A single turn carries every row of the set below to another of its rows. Some are shown first; where does it send the rows asked next?
turo: [-23.3   6.6   9.0  -5.8 -27.2  -6.5  13.7  16.3 -12.4 -13.4  35.1  18.3
   4.8 -13.9 -18.1 -15.1]
Peza: [  4.9  -2.8  28.4 -12.0  -2.6 -13.5   1.6   2.5   7.1  20.0   8.2 -15.6
  11.1  10.7  37.4   4.8]
kabim: [-17.4 -22.2 -11.8  26.1  19.9   7.3  21.5   0.2  -2.4   6.1   3.5 -21.6
  12.4 -22.0 -15.4   9.5]
baseg: [-10.0   5.3  -0.5  -3.0 -34.9  11.8  17.4   8.4  12.6   6.3 -37.8  -8.7
 -11.4  -9.3  -0.9  17.4]
subut: [ 32.4 -21.5  -9.2 -22.3   0.6  -5.1  24.7   8.4 -10.0  -8.7  -6.9   7.9
  -3.6  -6.1   6.3 -27.2]
Gat: [  2.9   6.8  20.2 -14.3   6.0 -11.4   9.6 -12.0  -4.1  23.2  12.1 -12.8
   1.3  26.8  25.1  12.1]
mosit: [ 30.9 -16.7 -12.5 -13.2  -4.7  15.0  33.9  24.2  -8.4  -7.3  -7.4   1.9
 -15.3 -14.1  -3.4 -11.3]
vego: [ -9.4  10.9  14.1  -7.2 -16.0   0.8  -6.6 -29.7   2.1  15.0  -8.7 -31.3
  15.2  15.1 -17.2 -17.1]
mudab: [ 11.1  -8.4   8.8  28.4 -46.4 -12.4  10.5  -1.6   2.3 -22.0   3.7  18.4
  -5.9  14.1   0.3 -23.4]
Gavoz: [ -9.8  12.0  11.0  -8.9  -9.5   2.7 -12.7 -28.7  -3.7  18.5 -10.8 -23.5
  27.0  10.1 -13.4 -13.6]
Dolo: [19.4  0.8  4.6 11.0 34.1 30.3 -9.1 10.0 -4.3  2.2 14.9 15.4 -1.3 13.9
 -8.5 13.7]
Bupu: [ 21.6   0.6  -1.5  22.6  22.8  28.8 -17.9  18.8  -8.7   1.1  16.4  18.2
   7.7  10.3  -9.4  11.0]
Domoz: [-21.8  17.8   4.4   0.1 -31.3  -1.2  -0.6  16.2 -21.4 -18.4  32.5   6.9
   8.6  -9.5 -13.0 -23.3]
benup: [ 22.9  -3.1   4.6  14.2  28.7  22.5  -9.2  11.1 -13.1   2.8  16.3  19.8
   6.4  -3.7 -25.6  12.2]
fipen: [ 11.6  -9.6   9.4  18.4 -42.8  -9.3  19.0   2.5   7.7 -24.3  -2.9  29.2
   2.2  12.1   7.2  -6.3]
teg: [-11.6 -25.9 -18.5  10.2  19.4  16.6  23.7   0.9  -8.8   8.1  -4.9 -20.6
  14.5 -25.5  -0.1  -2.0]
pedu: [  7.9  -9.1   1.2  29.0 -40.8  -5.1   9.7  -3.0   2.5 -34.4  -1.5  18.1
 -14.8  13.4   4.5 -10.9]
Potot: [ 23.6   9.3   6.1  19.9  21.1  35.8  -8.3  15.3 -11.6  -0.6  10.1  15.2
   5.2   6.2 -10.0  18.1]
Vesaf: [  4.4   3.8  27.2  -4.7  -3.5 -10.5  -1.2   5.0  -3.7  30.6  21.7 -13.6
   6.4  20.8  29.4  -2.2]
Vif: [ -8.2   7.8   9.4 -13.1  -3.6   2.0  -8.2 -27.3   5.0  10.9 -15.4 -23.8
  23.7   6.5 -20.6 -21.7]
Kuge: [  5.6 -10.1 -14.8  23.0  -0.9  -7.8 -46.8  -3.5 -19.2  -7.6  -1.1  -6.2
 -13.6   4.2  11.9   6.0]
Rud: [-19.8 -27.0  -7.3  34.3  11.7   8.8  22.9   5.7 -11.9  13.8  14.5 -13.1
  12.2 -19.0  -3.0   4.8]
geper: [ 40.7 -18.0  -1.8 -21.7   3.9  -7.0  26.8  15.2  -7.0 -15.7  -8.2   4.5
  -2.9  -5.6   3.9  -4.7]
vopa: [ 15.3   1.9   0.4  18.3  29.8  33.3 -15.8   4.1 -12.1   4.5  11.4  18.2
   3.7   9.4  -7.9  12.2]
bir: [-18.9  11.5  -2.4  -5.0 -22.0  -4.1  -3.7   8.6 -17.2 -16.4  34.9  14.5
  -1.8   1.1 -27.4 -26.7]
mifun: [ 11.3  -9.6  -0.8  28.5 -39.9  -3.4  11.3   1.9   1.7 -32.7   6.7  19.0
  -5.3  18.4   3.2 -18.3]
kovit: [  3.4 -10.9 -13.3  14.8   2.5  -8.8 -48.0   5.2 -15.9  -2.5  -6.9  10.9
 -18.0  -4.8  10.4  -5.2]
Tez: [ 34.3 -16.2  -6.7 -16.9   5.5   0.7  36.2   9.2  -6.3 -14.1  -5.0  12.8
  -7.7  -9.9  -3.7 -11.4]
Luse: [-21.7  18.0  11.4   5.0 -24.8  -5.3  15.1   6.7 -13.2 -30.9  30.6  -1.6
  -3.8  -9.4 -19.2 -18.7]
Kadaz: [ -9.4   0.8   9.1  -1.9 -13.7  -5.8 -13.6 -21.2   7.8  12.3 -17.0 -34.9
  26.7   4.4 -17.2  -4.4]
vol: [-14.1  -2.5  34.9 -19.6  -0.4   3.1  -1.4  -8.6  -2.8  24.2   8.7 -13.9
  -0.4  15.7  27.2   5.9]
fisor: [-1.7 14.8 36.0 -6.7 -5.0  0.3  0.2  0.8  7.1 16.0 18.0 -5.0  4.6 20.8
 33.2 -2.6]
risam: [-24.1 -23.5  -0.7  20.3  21.2   1.1  24.1   1.1  -2.9   3.0   9.4 -10.7
  20.9 -24.6  -9.7   6.5]
bipek: [-18.7  -4.3  10.0 -10.7 -34.6  -4.6   9.2  13.3 -15.5 -23.1  31.6   3.3
 -12.7   0.0 -19.3 -23.4]
teful: [-10.5  11.0   2.4  -6.5 -35.8  23.1   3.0  17.6   2.2  12.2 -32.6  -9.8
 -12.9 -14.0  -4.4  11.5]
nanat: [  6.6 -16.4  -1.4  33.1 -41.8 -13.2  16.4  -4.1   2.9 -19.6   1.2  17.0
  -5.3  18.5  -0.3 -12.3]
Fosor: [  5.7 -14.2 -17.4  11.4  -0.3  -8.3 -45.9   9.5 -18.0  -5.9  -5.3   0.2
 -17.3 -15.4  -4.4  10.4]
guma: [-14.0   0.8   1.2  -1.3 -35.9   4.6   7.0  12.7   7.0   7.9 -33.6  -4.0
 -17.7 -13.4 -13.9  21.1]
Vab: [ -0.9 -25.8 -16.0  11.4   8.8   6.7 -39.1  10.8 -20.2 -18.5   2.8   0.8
 -15.8  -0.8  11.0  10.5]
rebi: [-17.6   8.4   6.4  -9.5 -12.1  -0.2  -1.7 -30.7  -0.5   9.7  -4.2 -31.0
  20.4  13.0 -20.7 -11.6]
Belet: [-15.5  -7.9  -1.3   3.8 -32.0  14.7  28.9   5.1   4.8  17.5 -29.8  -9.2
 -16.0 -17.4   1.7   5.1]
seka: [ -2.0  -9.2 -21.2  14.0  10.6  -2.4 -40.1   9.9  -0.9 -17.7 -10.1   9.2
 -22.6   2.2   3.1   6.5]

bipek turns into Vab
Peza turns into turo
Domoz turns into kovit
Now these:
geper turns into risam
Vif turns into nanat
Gat turns into Luse
fisor turns into bir
kabim turns into baseg
Belet turns into mosit
teful turns into subut
mudab turns into Bupu
rebi turns into pedu
fipen turns into benup
vego turns into mifun

A single turn carries every row of the set below to another of its rows. Some are shown first; where does it send the rows asked next?
Sige: [-25.3  -5.3 -16.9 -16.2 -15.6  -7.7  -9.3   0.3   1.4 -21.5  23.4  17.7
 -13.9  13.4  12.8  -3.5  10.9   0.0   5.8  34.2   5.9  28.0 -36.8  -3.7
  -6.8   4.4 -11.7 -12.1  -2.6   5.1 -15.3  -8.2   2.5  11.4  10.1 -19.3]
Senu: [ 18.1  -5.8  -1.1  20.3 -15.7  -0.2  -6.8 -15.4 -28.5  11.6   6.9  -2.9
  11.4  -0.5  -5.2 -29.1 -28.3 -28.0  12.1  -8.4  -2.1 -17.6  -3.8   1.4
 -15.0 -20.5  22.7   8.6 -12.1   5.5  40.9  -5.6  -8.8   0.3  14.2  31.3]
ligef: [ 12.8   7.5  -3.5  14.3  -0.4 -29.4   5.2   0.7 -16.8  -3.6   4.5   3.5
  -6.8   2.2 -21.8 -28.6  17.2  -5.6   0.6 -20.5 -36.3  -4.6  29.8  -3.6
  -0.3 -10.7  15.7  -1.7  14.4 -25.3  29.5 -13.3  24.9  16.6   1.7  37.4]
Sobe: [ 20.1  -8.2  -9.4  12.8 -10.1   0.2  -3.7  -8.9 -33.3  19.6  -4.0  -7.3
  -5.4   0.2   0.8 -16.8 -22.5 -31.7  14.7 -14.1   8.4 -16.3   5.7   6.1
 -11.2 -15.0  23.6   8.2  -8.0 -12.3  43.4   0.7 -11.2  -0.6  16.6  32.1]
Fazu: [-21.2   8.8   4.9  -5.5   1.1 -11.6 -10.2  16.1  14.3 -13.5  -1.9  25.2
 -15.0  -9.3  -1.5  21.2  17.3  21.3  14.2  21.5 -20.1  19.5 -10.3   0.0
 -13.0   1.7 -20.8   6.3   1.6  14.5 -36.3   3.8  10.9   1.6  22.2 -31.2]
zos: [ 14.9  -9.8  -7.2  14.9 -16.9  12.7   7.2 -14.9 -30.0  13.7   8.6  -3.8
   5.8 -10.2   5.8 -23.4 -21.0 -30.7  19.9 -19.4  -8.9 -18.3   4.8  -2.0
 -12.2 -20.4  10.0   9.5 -20.5  -6.8  31.9 -10.3  -2.0   1.6  12.1  35.4]
bebod: [-33.1  -7.4  14.4 -29.9  -3.9  12.8  -6.3   3.4   4.0 -21.8  10.7   9.5
   1.7  15.6  11.9  12.3  29.0  -6.1   4.2   8.8  14.0 -10.1 -34.6  13.0
   1.6  -2.9 -31.6  -6.4   2.2 -17.7  -7.2  13.8  -0.5  10.2  -1.7  -9.7]
sof: [-28.3   7.1  -0.9 -14.1 -11.2   2.2  -5.8  15.2  -0.7 -19.8  24.3   4.1
  15.3   3.2   2.5  24.0  14.2   0.4  -2.1  -1.5   8.6 -11.2 -42.0  -4.3
   3.6   5.6 -21.0 -10.4  14.6 -26.6  -4.3  23.6  -3.4  14.7  -8.5 -10.6]
vuza: [ 11.7  -7.3   7.7  19.1 -18.2  -0.9  -0.5 -18.7 -29.0   7.3   2.7  -7.1
   6.7   5.4   4.3 -30.5 -21.5 -32.0  16.7  -5.4   6.1 -16.6   7.5   7.6
 -16.1 -23.8  25.0   6.5 -21.5   6.6  32.7  -3.6  -6.7  -4.7  13.3  27.8]
dimom: [-34.4   0.9  13.0 -12.4   7.6   6.2 -15.3   3.1  30.8   0.8 -26.1   8.1
  -3.6   4.9 -26.1  21.3  12.2  13.4  -0.8  21.2  -8.7  11.9 -13.9   9.3
  -5.2   3.7   1.3  15.6  36.1   9.4 -23.6   7.9  -0.5  11.0   9.7 -26.0]
nuru: [ 17.4 -12.4   3.1  11.3 -12.6   8.0   3.6  -9.6 -38.7  15.2   6.1 -11.5
   5.7  -2.6  11.6 -16.3 -18.4 -30.9  22.4 -22.5  -1.1 -16.6  10.7   1.4
  -9.7 -21.0  16.4   7.7 -22.6  -3.6  28.2  -2.1  -5.2  -6.4  19.9  29.3]
fovo: [ 16.4  -4.0   8.3  22.1  17.0  21.0   9.5  23.2  20.9  29.8  -0.2  -3.8
  -6.5  -9.1 -19.4  -6.5  -4.7  -9.9  -9.0   9.8 -19.9 -13.0   6.3  -2.1
   2.4  18.1   4.3   1.2 -21.6  36.7 -33.6  -5.0   3.0 -29.9 -13.2  -0.1]
Fopa: [ 13.7  17.9  14.5  15.8  25.4  21.5  -9.1  16.6  20.9  26.3 -21.3   7.7
 -22.7  -4.9 -33.2  -6.4  -6.9  -5.9 -23.7  26.1   8.2 -21.4  11.8   0.3
  -4.3   7.3   7.9   2.6 -13.0  22.8 -10.4  -1.4 -16.8 -22.7 -18.9   4.3]
nurog: [-20.3   4.9 -10.9 -19.6 -15.2   2.5  14.6   4.8  -1.1 -26.8  -4.2  -5.4
  -9.0  -5.5 -12.7  20.0   9.3  20.3  -6.5  27.8   7.4  15.6 -35.6  -5.2
  17.1  -9.8  -0.4   2.0  14.8 -10.7   8.7  -6.3  -1.3  25.7  -5.3 -15.8]
lor: [ 27.2   6.7   4.3  15.6  23.4  20.7   6.6  26.3  21.6  30.7 -13.5  14.5
 -37.9 -14.4  -3.5   0.6   0.1  -2.1  -3.0  -3.1   8.8 -23.4  10.6   0.1
  -0.6  27.4 -14.8   0.2 -11.7   9.9 -12.4  -2.4  -4.9 -27.1 -11.1   3.5]
nifa: [  9.4  10.0   8.7  12.5   0.2 -22.6  -4.8 -16.5  -8.5  -8.1   3.6  15.1
 -16.9  13.3  -4.6 -50.2  17.4  -7.6   7.8 -15.1 -19.8   1.6  35.7  -9.6
  -9.3  -9.5  15.0  -5.7  13.5  -5.9  23.2 -24.2  21.5  16.8   7.1  30.9]
zaret: [ 16.3  27.5  10.8  23.7  19.8  11.5  -3.7  22.7  17.5  20.3 -17.3   2.7
 -21.2 -10.9 -28.9  -3.2  -7.9  -2.4 -24.4  23.4   9.6 -21.8  14.8  -5.3
  -4.2   6.9  14.5   0.0 -15.7  21.4 -11.5   5.9 -16.8 -21.0 -24.2  -0.3]
Kimo: [ 11.6  -7.6 -10.5  15.4 -17.4   4.7   4.1 -17.3 -25.7  14.0  -6.1  -5.3
 -10.4  -1.6   4.4 -25.2 -19.0 -36.5  15.6  -8.9  10.2 -16.4  11.1   9.6
 -14.7 -18.7  20.5  10.1 -14.8 -13.2  39.7  -5.9  -5.2   2.4   7.4  34.4]
Vav: [ 18.8   9.1   4.7  23.2  17.0  19.6  13.5  26.2  23.0  34.1  -9.4   7.3
 -30.3 -14.5  -6.3   4.1  -4.0  -4.4  -3.9  -8.3  13.6 -21.8  14.2  -4.1
  -3.0  31.2  -6.4  -0.9  -7.7   4.7 -19.2   1.6  -4.6 -28.6 -18.0   3.1]
Rozug: [ 26.4   3.0   4.4  23.7  18.1  12.2   8.5  27.9  15.0  20.2  -2.6  -1.0
 -12.3 -15.0 -12.9  -7.2  -2.7  -4.0  -8.3  13.1 -23.2 -16.2   4.4  -3.1
   5.3  13.7   1.9  -0.5 -27.7  38.4 -27.9  -2.8   2.2 -26.8 -10.3  -6.8]
zafo: [-34.9   4.8   3.5 -22.4  17.7   5.2 -17.1  14.1  17.3   1.7 -16.7  24.5
 -26.8   1.9  -7.2  26.2  28.7   6.8   8.4   7.5 -14.3  -8.2 -12.1  10.8
 -13.6   5.2 -23.7   8.1  17.2  -8.1 -22.3  13.4   2.0   5.7  13.0 -27.2]
Fimot: [-24.1  21.4   2.7   3.7  -3.2 -13.4  -6.2  11.5  26.4 -22.3 -24.6   5.9
 -11.8 -10.0 -11.0  21.4  14.4  21.9   1.3  24.4  -8.2   6.7  -9.4   3.6
  -3.2  -3.0   4.0  10.7  22.0   8.9 -20.6  15.4   3.9  19.6  -0.4 -37.0]
Fevak: [-31.8 -10.3 -10.7 -14.8 -15.3  -8.5 -11.5   8.1  -5.3  -4.6  30.3   1.6
   3.9  21.2   1.4  12.6  -0.4  -1.9   2.1  19.4  12.7  32.3 -35.8 -11.6
  -5.3  15.8   5.3 -13.9  14.8  -0.6 -22.1   3.6  -5.0   1.7  14.1 -18.5]
luzi: [-40.4   3.1   5.5  -1.5  -5.7  -1.4  -5.3  10.1  22.6   5.1   7.7  14.2
   3.3  -4.0 -17.7  28.5   5.1  13.8   9.8   9.4 -15.0  23.0  -9.8  -6.0
 -18.7  12.9  -9.0   8.1  19.9   4.7 -45.9   5.3   9.3  -4.0  13.6 -22.3]
gaf: [ 14.1  15.6   9.6  14.1   3.8 -21.4 -17.5   2.9 -19.6   1.4  18.8   3.0
  17.9   7.1 -14.0 -23.9  10.9 -10.5  -1.0 -26.8 -28.1  -0.3  37.9 -19.4
  -3.8 -10.0  16.5  -6.7  17.3 -24.5  12.7   0.9  11.2  11.7   8.5  41.2]
goves: [-30.8 -13.7  10.7 -32.4  -7.5  11.0  11.1   0.1  -3.5 -12.4  -9.1 -15.2
  -5.2  16.0 -15.1  25.5  12.7  10.7  -3.6  23.9  19.4  21.1 -28.0   4.3
  16.9  -7.2   6.1   3.3  18.2  -8.6  -0.9  -4.0  -5.2  12.0   6.7 -12.7]
noni: [  2.0 -10.4  22.6   0.4   8.2 -22.3   3.6  -4.3 -20.4   7.8  -2.6  -9.1
  -5.2  25.2 -17.7 -24.1  25.6 -17.0   6.5 -23.0 -19.8   1.5  43.6   9.4
  -0.3 -10.4  22.6  -1.1  12.3 -20.8  16.8  -8.7  21.6   0.0  14.7  36.9]
feguk: [  4.3   2.6  24.5   2.1   6.5 -10.5 -14.6 -12.4 -12.9  -5.1   6.2   9.6
   0.9  17.6  -3.0 -39.5  26.2 -20.5   6.9 -14.2 -20.6   2.2  48.9   1.1
  -7.7 -21.5   5.9  -3.0  -1.4 -16.9   7.2 -10.8  18.4   8.8  10.5  42.1]
lepi: [-45.1  19.8  -6.7  -1.2   0.4  -4.4  -1.8  17.6  19.0  -1.7  -5.3  11.5
 -16.4 -10.0  -9.5  33.2  18.2   7.5   4.8  -1.1  -7.7  -8.9  -6.3  -1.8
 -16.3  10.9  -9.3   3.5  22.0 -17.7 -31.1  21.7   4.3   8.4  -5.9 -28.9]
sor: [  6.8   3.5  19.3  11.6   5.2 -25.5 -10.3  -6.1 -19.2  10.2   9.8  -4.0
   0.7  24.9 -12.1 -29.5   8.7  -8.2   6.8 -31.3 -10.9   6.8  37.9 -14.9
  -7.2   0.6  34.4  -9.2  28.6  -9.1  17.1 -10.2  11.4   3.6  18.0  27.8]

Senu turns into Sobe
feguk turns into nifa
goves turns into bebod
Now these:
Fimot turns into lepi
lor turns into Rozug

